Turns, then the turns between two rows, first turn first; the first pair answered:
H (before -> after):
[ 15 -10  -4  -1   1   6  -5  -8  -1   0 -10   9  11  10 -25  -5  12   4
  -1  27  15  14  -4 -28  -8  -4  -5   8   1 -14 -14  -3 -39  17   2 -11
  -8  -7 -11  -6   7 -11 -14  17  -2   4 -14   0  -2 -11  10   0  30   0
  -9   9  -4 -12]  ->  [ 18 -10   1  -4  -4   5  -4  -8  -7  -6 -13   4  10  21 -16 -11  10  13
   1  38  13  13  -9 -21  -9  -3  -3  12   5 -14 -14  -1 -33  22   9 -17
  -3  -3  -2  -6   4  -9 -13   5   1   8  -7   0   5 -13  14   6  26   1
  -4   5  -5 -11]
[  1  -2   3  -3  17  28 -12 -25  12 -14 -19  14  13  25 -12  -1   3  22
   1  18   5   2 -11   4  -7  -8   4   5  -5 -30  16   3   3  14  17 -14
  11  -2  10  -8  -3   3   6   7  -8  14   4 -10  14  -8  -2   7   3 -19
  15   8  -2  -2]  ->  [ -4   2   1   5  14  24  -3 -25  13 -12 -20  17  16   9 -14  -3   0  27
  -6  13   1   0 -12  -3   0   0  -3   8 -13 -18  24   7   0   0  17 -12
  17  -7   2  -4  -7   1   8  14 -10  14   7 -11  17 -11   1   7   1 -21
  23   0   0  -6]
[  4  -9  16 -11  -5  -4  -8  10 -14 -31  -6  -7   2  17  24  -3 -22  -5
 -10  11   1   0  -7  16  14  -2  12   0  20  -7 -21  -5  41  -7  24 -17
 -12   1  19 -18  10   9   2  -6  16   3   0 -21  11   6  -8   4  -1   1
  -8 -13   5  10]  ->  [ -7  -2   9   1  -9  -7   2  10 -10 -29   0  -2   8 -13  15  -8 -29   7
 -21   1  -6   0  -9   6  26  10  -2   7  11  12  -2   0  38 -34  27 -13
  -3  -8   7 -12   5  10  10   2  12   4   3 -21  14   0   2   3  -3   1
   4 -20   6   1]
[  2  -7  -8   0  23  -2  -1  -2   8  26   0  -9 -11   0 -19   9  31  -4
 -15  -4 -12   3  14   8 -40  11   5   3   3  -2  12  12 -21   4   2   1
 -20  -5  -2  22   2 -15 -18  35  -5  -2 -14  14 -10  -2  -1   5   6   9
 -20  11   1   9]  ->  [  8  -9   2  -8  18  -1  -4  -2  -1  18  -7 -15  -8  25  -5   5  30   3
  -9  15 -11   1   8  18 -47   8   9   4  11 -10   2  11 -12  17  10  -8
 -21   4  15  22   2 -12 -16  15   2   3  -8  10   1  -6   0  12   5  12
 -20  12  -3  14]
G (before -> after):
[  1  -5 -11 -11   8 -28 -11   4  -3  -3 -16  -7  16  26  35  17  -4  -6
 -10  18   7  -8  -6  -7   2   5   4  18  20 -10 -36  -6  15  29  -6  13
  -6  11  12 -24  14  24   9   6  17 -24   2 -17  -5   3   1 -27  11  18
 -20  11  15  17]  ->  [  6   4  -8  17  11 -22 -19  -6  -5  -1  -8 -23  17  12  28  20   4  -1
  13  -2   0  -2  10  -5   6   7  21   9   0  -9 -24  11  -4  25 -25  12
  -6  18  20 -19   1  18  31  20  13 -33  -2   6 -12 -13   5 -20  12  -2
  -8  20  19  26]
[ -6   8  -5   4  17  19 -15  -1  -8 -20 -13  11 -27   7 -18 -12  30 -23
  10 -16  23  -8  14 -38  -6 -19  18 -35  -1   9 -14 -14 -12  36  14  -2
 -37   5  13 -18  12  -1 -26 -38 -12 -10  -8  -2 -31  -5 -12  31  17  -5
   2  21  -5  -8]  ->  [ -6  14  -5  19  13  23 -11  -8  -7 -17 -10  11 -22   1 -23 -12  35  -9
  11 -14  22  -7  15 -43  -5 -12  19 -34 -13  12  -1  -9 -22  30  11  -5
 -34   7  13  -9  -3  -2 -17 -36 -18  -9  -4   9 -28 -19   4  39  19 -13
  15  23  -4 -13]
[-15  14  -1  11 -12  -5  14   4  -4  -6  -5   1   7 -27  -2 -10 -13  12
 -22   7   3  -7   1 -11  25  17  -5   8  -7  16  22   7   9 -27  15  -5
   2  -9 -15  -3  -2   5   5   7  -6   6   4 -11   0  -8  15  -1  -4   1
  13 -13   4  -7]  ->  [-18   8   0  -9  -4 -11   9  13  -6  -7  -8   1   0 -17   6  -8 -22  -6
 -23   6   7  -6  -4  -4  22   7  -4   8   7  10   6  -2  24 -21  18  -1
   0 -10 -15 -13  10   6  -8   1   2   4  -6 -23  -2   7  -1 -11  -6  10
  -5 -17   3  -3]
X (before -> after):
[ 14  -1   1  -6   7  10  -1  -3  -2   3  -8   3 -10  10  -9   4  11  13
  11   9   3   7  -1   1 -18   1  -2  -1   9  -5  -1  -2  -7   7 -13   6
   7  -5   7  10  -1  -5 -13 -16   1   9   6  16   8  -3   5   5   5  -4
   8   7  -7   0]  ->  [ 13  -3   2  -6   6   9   0  -4  -2   3  -9   3 -11  11  -7   1   9  15
   7  11   1   6  -1   0 -19   4  -4  -1  12  -3  -2  -3  -6   5 -11   4
   6  -5   8   9   0  -6 -11 -17   0  10   9  14  11  -4   7   5   3  -4
  10   7  -6  -2]
[ -7  15  16   9   6   5   0   3 -23  -9   0   8   9 -23  -5 -24  13  13
 -12   5  -1 -30 -20  -2  -4   9 -15   8  -4  11  11  12  -9 -12   1   5
  35  14  11  10 -13   0  11 -33 -10  12  29   2  12 -31  33 -13 -12  17
  -1 -16   5 -14]  ->  [-12   9  13  -9   5   1   3  10 -20 -10  -3  16   9 -18  -2 -23   8   5
 -26  13   9 -34 -25  -6  -5   8 -21  13   7  12   2   1   3 -12  12   5
  32  11   3   0  -4   2  -1 -34  -6  16  25 -13   9 -19  24 -18 -12  26
 -13 -19   3 -18]
[  1   2 -16   5  12  -1   2 -20 -15  12 -16  -2   0  17  15   4  24  -5
  19 -18  21  14  -5  17 -25  -2   8  -3  -9   8   1  18 -20   0  -9 -18
  21  17 -11  22 -24 -26 -11  -4  16  -1   3  25  25  -4  33  29   2  -4
  -2  35   3   0]  ->  [ -1   3 -13   3   8  -3   7 -19 -19   9 -17   0   4  20  21   0  20   4
  11 -11  17  11 -12  17 -22   2   1   2  -7  12   5  19 -13  -5  -2 -22
  26  16 -11  24 -26 -26 -13 -11  18   3  10  22  33  -3  40  33   0   0
   5  29   2  -2]
[ -3  -8 -21  -1  16  16  -4   2   9 -25  -9 -25  12   5   7   2  -9 -13
   9  -9   2 -12  12  -9  17   2   4  10  -8  -2   0  25   7 -21   6  -1
  15   4   5  30 -23   9  12  -1 -23  -8   4 -13   5 -12  -7   5 -15  -3
  17   8   9  15]  ->  [ -4  -9 -21  -4  15  13  -2   6  10 -26 -11 -22  12  11   8   1 -13 -11
   4  -4   4 -16   9  -8  20   3   2  13  -6  -2   0  21  11 -21  13  -1
  17   5   3  29 -23  12   9  -3 -21  -8   5 -18   8  -9  -7   5 -16   2
  18   6   8  14]
L (before -> after):
[ -3  11  11  13 -11  33 -21   2 -24   3 -13 -14  -3  14  -8   4 -16   0
  10  -2   1   5   4  18 -10   6   3   5  -5 -11   1   8 -15   7  -3   4
  -2  14  18 -19  13  16  27   1 -10   6   8  12 -20 -15   6   1   7 -20
  28   4 -12  -4]  ->  [ -7   8  13   0 -15  31 -17  12 -26  -5 -19 -11   2  23  -1   4 -29 -10
  -1   6  10  -2   0  13   0   2   5   8   5 -15  -8  -1   6   3  13  -1
  -8   9   9 -33  23  18  20   1  -4   6   3  -7 -16  -4  -2  -2   8 -14
  18  -1 -13   1]
[ -3  24  -4  34 -11   6   4   7 -10  12   2  -8   1 -14  22 -10   5  11
  14 -17  -2  11  -8   1 -10  -6  12 -14 -21 -11   6 -21  -7  -8   9   6
  14  10 -26  18 -16 -14  13  10   6  -8  17   4   3  -5 -27  20  -7   5
   0   8   7   0]  ->  [ -7  23   1  25 -17   5   7  13 -13   6  -5  -7   6  -5  30 -10  -8   4
   4 -10   9   8 -13  -2   3  -9  12 -12 -14 -12   0 -27  14 -12  22   3
   7   8 -33   4  -7 -11   7  10  10  -8  14 -12   6   3 -36  19  -8   8
  -9   1   8   3]
[ -2   5  -2 -11   8   5   8 -17  -1  -1  -6  -6   2   2 -23  10 -24  -6
 -19 -11  29  -7  -3 -22  26   1 -11  -2   8  13  11  -7  25 -18  -7   2
 -12  -4 -11 -23   7   5   4  13  -2  11 -15   1   8   4  -3   4   8  16
 -10  -2   5  -4]  ->  [ -1   3 -13 -17  16   9   5 -23   8  13   1   4  -9   1 -36  13  -4 -10
 -16 -16  23   0  -4 -21   1   2 -16  -4   6   9   9  -9   0  -3 -19  15
  -8  -1  -8  -6   4   4  -4  14  -6  11 -15  13  -4   7  -1  -2   9  21
 -13   9   7 -12]
Pairs:
(two turns a pair)
[ -9   6  -6 -15  13  -9   2  12   7  15   2  13  -7  -8 -10   8   8 -12
 -13  -1  10  -1  -8  -6  -1  -6 -11   6  14   2  -1 -17   4   9  -6  -1
  -1  -7  -4  -2   8  -2 -20   8   5   0  -6 -10  -6  21  -7 -12  11  10
 -19   3  -1   8]  ->  [ -5   7   6 -17   6 -11   4  10  -2   4  -4   8  -2   5   6  -1  -2   8
 -16  20   1  -1 -17   5  -2  -1 -16  12  17   5  -1 -12  18   8   5  -9
   5   0  10  -1   4   0 -15 -14  10   6   7 -13  11  14   0  -7   2   8
 -10  -4  -6   7]
H then H
[ 16   1  33 -16  -6  -6   3  18 -11   5 -22 -14  -7  10  30 -13 -20 -12
  -2   5  -9   8  -2  11  12  11  -2   7  20  -2 -14  10  22   0  20 -21
   9  10  31  -3  16   2 -15 -32  23  -7  16 -13  24  14   1   1 -13   2
  -6 -26  -6   9]  ->  [  2   7  22  -4  -3 -10  13  24  -7  11 -15 -15 -14 -29  16 -11 -25 -17
  -8 -18 -17  12   4   1  28  15  -9   6  12  18   2  14  19 -29  14  -8
  14  -4  13  -9  19   2 -10 -11  24 -14  13 -12  20  17  -1  -9 -16  -3
  -4 -32  -3   8]
H then G
[  0  10   4  13  -9  -1   6   4   2  -5 -10  -8  20  -8   4  10 -13   7
  -1  -1   6   2   5 -23  27   3  12  -8 -11   9  15  -2   8 -12   7 -11
 -11  -4  -9  -9 -12   8  18  12  -8   0  -2  -7   5 -17   1  13   2 -27
   7  -6   2   8]  ->  [  0   8   1  14  -5  -1   2   4   6   0  -9  -9  19  -9   0  12  -6   0
   5  -7  10   2   9 -24  24  -2  16 -13 -13   5  11  -3   0  -8   0  -9
 -15  -2  -8  -9 -11   6  19  20 -12  -1  -8  -2  -1 -15  -1  11   3 -30
   3   0   4  11]
H then X
[ -3   4  -1  -6  10  -4 -14  -2   7  11  11 -12 -16   1 -17   8  32 -13
  19 -11  -4  10  23   6 -17 -19  24 -19   2 -11 -16   1 -25  18 -30   2
   0   6  10   1  -6  -7  -2   4   1  -5  -5  23 -22   2 -14  -3  10 -10
  -6  12  13  10]  ->  [ -7   0  -8 -23  -6   4   9  -3  15   6   4  22   2  14 -17   4  29  19
 -22  34   6  -3  -8 -16 -21  -2 -15   9  11  -2  -7 -10 -21  14   4  -5
   6  -1  -5  16 -17  -4 -21 -13  -9  20  19  -3  -5   2   9   2   8  17
   9  -3   8 -15]
G then G
[  9 -32 -32   7   3  17  -1   3 -13  21  -1   9  10 -43 -23   3  45  15
   3   8  -7   4  14  33 -13 -18  -7  32 -14   0   3  -1  -8  -2  -5  -4
   1 -11  -5 -18 -32 -19 -12  -3 -12  -3  -1  15  10 -13  -5   3  25  -2
  -9  30 -33  11]  ->  [  6 -27 -26  21  -1  15  -3   7 -20  14  -2  -1  15 -46 -18   4  32  12
   8   0   0   1  21  30   9 -19   4  29 -21   3   6   3   9 -17   1 -12
  -6 -13 -12 -33 -29 -18   0   9 -10  -8  -6  10  11 -17 -11  10  30 -12
  -8  27 -32  21]
L then H
[ 28  -2  -9  22 -27  40   0   0 -15 -29   4 -19  20  10  12 -15   1   2
   4  -2  -1   3  17  -1   7 -15   9 -14 -43 -22   0  18 -18 -12  18  -1
 -16   4  14   0 -18  14  22   2 -19  30   9  19  -2 -22  37  11  10 -32
  16   8  -4   6]  ->  [ 14  -7  -9   3 -30  30  11  13 -15 -39  -4  -9  30   9  18 -15 -21  -8
 -28   7  14  -5   4 -15  26 -15  -1  -5 -27 -13  -5   4  15 -28  42  -3
 -22  -9  -5 -21  -1  17   6   6 -11  33   7 -13   3  -6  29   4   9 -18
   5  -8  -4   7]
L then H
[-12 -18 -19 -23  23 -33   6   3  24  18  -2  13 -27   1 -19   5  32 -12
 -10 -27  18   8  11 -11   1 -20  16 -16  -1  18  -7 -20 -19  -8 -12  30
   2  -1 -25 -18   5  -4   4  11 -22  -7 -22 -13 -20  50 -11  -4   8  26
 -14  19  -6 -11]  ->  [ -6   1  -7  21   9 -30  10  -8  10  12   2  -5 -17 -21 -12 -12  32  34
   3 -26 -12  11  18  -1  12   7  12 -13 -28  39  23  11 -32 -32 -21  16
  23  11  -3   5 -21  -6  41   0 -24  -4   1  12   0  11  20  13  -4   3
  26  12  -8 -16]
L then X
[ 15   4   3  18  -6 -11   3   7   1  -5  -8  -8  11  12  -1  -2  10  16
  -2   4   7   0  11   6   0  -1   7  -3  -4  10  15  17  17  -3  -8  -7
   1  17  11  14   1  20  20 -20  -3   5   1   7   0  -6   2  -5   4  -6
   4  -5  -9  13]  ->  [ 12   6  -6  20  -1 -11   3   7  13   2  -1  -5   9  -3 -16   5  15   4
  -3 -14  14   3  18  -6   1  -4  11  -9  -9  12  20  14   7  -8 -18   1
  -5  14  -3  14   4  18  17  -3  -6   1  -9  12 -15  -1  -3 -11  10 -10
  -1  -1  -5  11]
H then H
[-19  -9  -8 -18   8  -1   6  -1   7  12   9   8 -18 -15  -1  -3  -1 -15
 -10  -1 -15  -3 -10   4  -7   1 -20  -1  13   7  -5  -5  -9  -1   3  12
  11   3  -6   1   6   1  -4  -7   9   7  15   0   1  16 -13 -14 -12  17
  -6 -10  -3 -13]  ->  [-19   0   1   5  -1  -1   5  -5  -6   1   9  -6  -7 -21  11  -8 -15  -1
  -1  -3 -20  -2  -3   4  16  10 -13   0   3  17   7  10   6 -19   7  -1
  14   6  -5  -5   0   3  17  -5  12   3  20   2  10   0  -4  -3 -14   1
   8 -17  -3  -6]
L then L
[ 12   9   1  23  -3 -13  -4  -2 -22  14 -23  -1  -3 -20  19 -16 -33   6
   0  -2  -6  15  -1   5  19  -3 -11  10  -1   3  11 -11  11 -33  13   1
  -3 -21 -18 -10   4   6  -2 -12  28  25  11 -35   8  13  -2 -18  -4 -11
  -7 -32 -14   0]  ->  [ 18  10 -15  21   8  -6  -7 -12  -8  37  -9  10 -21 -28  -5 -11   6   7
   7 -10 -15  24   1   7 -20  -4 -21   6  -3   1  12 -12 -36  -8 -13  17
   5 -19 -10  23  -8   1  -6 -12  16  25  15  -8  -9  13   2 -25  -7  -3
  -8 -13 -11 -12]
L then L
[ 16   6 -22   7  14  20   7   1  -5   2  18  21 -11   6 -14   5  10  -3
  21 -11  12 -13  -3  -6   7  21   3 -22   8 -23  -7  -1  -1  -5   7   9
 -25  13  12  -8  31 -28 -12 -12   7  -5 -24 -21 -31 -17 -32   3   4   3
  -9   9  13   3]  ->  [ 18  11  -8  13   1  18  11   0 -15 -11  13  16  -5   9   1  -8  -5  26
  13   6  -1 -16 -14   4  14  37  -9  -9   7 -11   3   5  16 -17  24  -3
 -10  16  23  -2  22 -24  -5 -35  10   4  -2 -28  -7 -28 -15  11  -7   3
   8  -6   8  -4]
H then H
[ 13 -11   3 -21  -4  -6  -2 -21 -11 -23  -6   5 -20  20  21   2  23  23
 -11  15   3   6 -15  19  -8  10  -2  13  12  -3 -16  -9  15  12  23  -5
  21  -6  -2  -4  19 -10   7 -23 -10   5  11   0  -7  -1  -8  -2  -9   3
   1  11 -13   6]  ->  [  2 -13   2 -20   4 -17   2 -13 -12 -19  -2  -1 -29  -6  21  -2  12  11
 -13  -4  -2   9 -12  18   4   9  -6  14  16   9 -13  -9  26  -5  20   2
  23 -14  -8 -14  30  -8   8 -17  -3   0   4  -6  -8   7 -15 -12 -13   3
  -7   1 -10  10]
H then G
[ 11  -1  20  15  -6  -1 -14   7 -17  -4  -6 -19   0  17  13  -7  -6   9
  13  12  -6   2   0  -5  19   1  10   1  -1  -4   7   9  19  -5   3 -22
   6   9   9 -12   3  -7   9  -4   2  -4   2   2  13 -13   2   9  -3 -13
   8   3 -10  12]  ->  [ -1   1   5  25   0   0  -8   8  -5   6   4 -11  -4 -13 -11   1  -3  -5
   7 -13  -3   2   8 -20  25   1   8  -2  -9   3  17   8   6 -20  -6  -8
   2  -2 -13 -13   4  -8   7  23  -2 -11  -8   9  -6  -8   0   0   3 -14
   4   6  -2   7]
H then H
